0: [53 22 30 39 53 62 58 57 60 59 64 42 32 37 88 51 74 72 57 42 48 47 59 50 66  7
 42 34 62 49]
1: [49 32 33 50 62 57 60 71 55 55 65 41 29 36 84 45 69 61 51 33 63 54 51 49 76  1
 52 39 65 55]
2: [47 29 24 47 59 62 57 61 63 53 59 43 21 43 92 44 73 63 51 32 59 56 48 50 76 11
 53 41 58 48]
3: [50 25 29 44 61 57 54 72 65 60 56 44 23 40 85 52 81 55 57 28 60 60 48 46 75 13
 56 49 57 49]
4: [46 22 33 47 56 63 51 73 61 51 59 34 22 48 86 49 73 56 62 24 63 66 41 47 76 18
 59 53 56 48]
5: [46 18 37 43 53 56 48 70 59 59 60 39 22 42 87 45 66 59 63 21 56 65 34 46 75 21
 67 44 50 47]
6: [37 19 30 38 48 56 51 70 58 56 62 40 30 38 83 46 62 48 62 20 52 67 27 52 78 20
 68 49 50 46]
7: [43 14 37 40 45 50 44 68 53 53 72 46 35 40 81 33 46 53 67 19 54 67 29 43 75 20
 71 48 55 47]
8: [42 26 38 41 43 46 46 72 43 55 68 57 35 40 84 35 41 54 73 27 44 61 24 44 77 16
 70 46 54 38]
9: [40 23 44 38 45 45 49 67 40 53 68 48 42 41 80 34 44 53 75 22 42 68 26 46 73 17
 78 45 55 43]
10: [41 25 47 38 42 44 51 63 37 56 75 57 48 43 84 30 35 56 69 27 47 67 17 43 70 19
 70 39 53 38]
11: [43 24 47 38 46 46 50 60 31 47 71 58 55 43 74 25 31 56 72 30 42 69 22 49 62 13
 75 33 53 46]
12: [48 27 43 36 39 49 58 59 27 53 75 63 54 45 76 20 26 50 75 30 40 65 23 52 61 26
 68 33 57 36]
13: [49 28 50 34 49 48 59 56 24 52 74 61 61 44 74 23 24 53 75 37 39 63 20 53 63 22
 68 34 57 36]
14: [46 27 54 31 32 43 58 48 22 48 75 67 58 44 74 25 24 55 74 37 45 63 23 58 56 24
 65 35 61 39]
15: [48 31 48 30 35 47 61 56 18 44 77 68 55 45 73 26 26 54 69 37 34 62 27 52 58 25
 65 27 58 38]
16: [47 31 48 31 40 48 61 49 17 45 81 68 57 45 73 29 27 53 68 39 35 64 26 57 55 25
 63 26 61 35]
17: [47 35 52 33 40 46 67 47 17 43 85 71 64 43 70 25 28 54 65 40 35 58 25 56 56 25
 62 29 58 38]
18: [44 34 44 34 37 44 65 50 20 45 81 77 65 44 71 28 25 59 67 34 40 58 27 60 58 29
 65 33 60 37]
19: [45 31 46 34 36 48 61 47 24 41 82 76 61 45 71 27 30 53 63 30 36 61 26 59 57 26
 66 29 58 33]
20: [44 34 43 36 41 46 65 48 25 46 82 78 65 40 67 26 39 58 66 28 40 62 32 59 62 26
 69 27 53 26]

[60 65 64 56 56 54 47 43 48 51 23 28 43 60 32 73 46 46 28 75 50 46 64 45 27 75
 23 52 54 62] 0 1 3 2 4
[58 69 69 60 57 58 47 43 50 51 27 25 49 60 27 73 43 43 28 76 47 44 63 48 31 73
 26 53 55 58] 0 1 3 2 4
[59 69 68 61 57 53 49 41 52 51 31 23 43 60 29 72 49 49 32 77 51 48 64 44 26 76
 25 55 50 55] 0 1 3 2 4
[60 64 68 56 56 49 49 44 53 51 25 32 49 61 26 73 43 48 30 79 52 46 65 44 28 76
 25 56 57 59] 0 1 3 2 4
[56 71 68 55 57 57 46 45 53 48 29 27 45 61 26 71 47 42 31 76 51 43 64 48 27 77
 24 55 53 55] 0 1 3 2 4
[45 34 37 37 37 42 57 51 39 49 81 85 62 35 71 24 44 57 73 29 43 52 35 62 66 27
 78 36 53 34] 20 19 18 12 14
[58 68 66 58 57 52 51 42 51 48 30 28 46 64 26 71 45 42 30 76 51 44 67 48 29 76
 23 51 59 58] 0 1 3 2 4
[42 33 33 41 41 43 50 53 52 48 77 85 57 36 69 19 56 56 71 21 50 52 33 55 72 28
 81 45 39 39] 20 10 8 11 9
[52 68 69 58 55 52 49 43 51 51 29 27 43 58 27 72 48 45 31 78 49 42 62 44 25 75
 25 54 55 59] 0 1 3 2 4
[58 67 63 55 60 51 45 41 52 51 28 25 47 56 24 74 44 46 34 73 50 44 68 44 26 77
 26 56 55 60] 0 1 3 2 4
[56 67 68 57 56 53 48 44 55 51 29 24 47 60 25 75 48 46 34 74 50 42 65 46 28 74
 24 57 57 59] 0 1 3 4 2
[56 71 64 59 57 52 48 41 48 48 33 25 48 66 28 72 44 47 32 77 52 45 69 44 32 75
 23 55 51 60] 0 1 2 3 4
[55 67 66 57 57 55 50 42 50 49 30 27 42 60 25 71 49 47 32 76 49 42 63 48 25 78
 24 56 55 59] 0 1 3 2 4
[55 71 65 56 56 51 47 44 52 46 33 29 45 62 27 73 47 43 33 74 50 42 68 46 25 77
 22 54 54 59] 0 1 3 2 4
[57 71 65 54 53 50 46 42 49 50 31 26 48 60 28 75 44 47 31 76 53 43 67 44 28 71
 23 58 55 60] 0 1 3 2 4
[41 35 33 41 37 43 55 50 44 45 78 84 67 40 73 25 52 61 73 24 44 54 35 61 72 26
 79 44 43 41] 20 19 18 11 12
[58 66 67 58 55 55 50 38 52 52 27 26 43 61 26 72 47 44 33 78 49 47 60 46 30 79
 25 57 57 57] 0 3 1 4 2
[42 30 33 39 38 44 57 53 43 45 75 86 66 39 70 21 46 58 70 26 46 55 27 61 67 27
 78 39 43 40] 20 19 18 12 11
[55 71 66 58 56 57 46 43 52 51 29 27 44 63 29 74 45 47 32 74 48 42 66 46 29 79
 25 58 50 59] 0 3 1 2 4
[58 69 68 60 57 55 48 42 51 51 28 26 46 60 31 72 45 48 31 78 50 45 66 45 26 77
 29 57 58 61] 0 1 3 2 4
[58 71 63 56 60 52 53 37 52 50 28 27 44 64 30 72 49 47 34 76 51 41 68 46 29 75
 23 55 59 57] 0 1 2 3 4
[61 70 67 61 55 53 50 41 51 52 32 27 47 56 25 77 49 44 34 75 48 45 65 43 29 73
 23 52 52 59] 0 1 3 2 4
[57 68 67 56 56 56 49 42 53 52 30 25 44 61 26 75 48 44 32 75 49 47 64 44 27 75
 25 55 59 55] 0 1 3 4 2
[53 65 64 58 54 61 47 39 51 50 30 26 45 61 28 71 48 46 26 79 49 44 62 48 27 76
 25 54 54 59] 0 1 2 3 4
[59 71 66 55 58 56 49 41 49 49 27 26 42 62 32 72 44 47 33 75 49 47 64 42 25 75
 23 55 54 57] 0 1 3 2 4
[55 68 65 56 57 55 48 43 47 47 31 29 43 60 26 72 50 45 28 72 49 45 66 49 21 76
 24 54 53 60] 0 1 3 2 4
[43 31 35 43 43 42 53 55 44 47 75 84 69 36 74 22 55 56 73 24 50 52 35 58 71 26
 81 46 42 41] 20 11 19 10 18
[60 66 69 60 53 55 48 40 53 52 29 25 44 60 25 69 47 45 30 74 54 46 67 43 30 77
 24 51 51 56] 0 1 3 2 4
[57 70 66 58 56 55 45 41 51 52 29 24 44 61 28 74 47 49 32 73 52 43 65 46 24 74
 25 51 56 61] 0 1 3 2 4
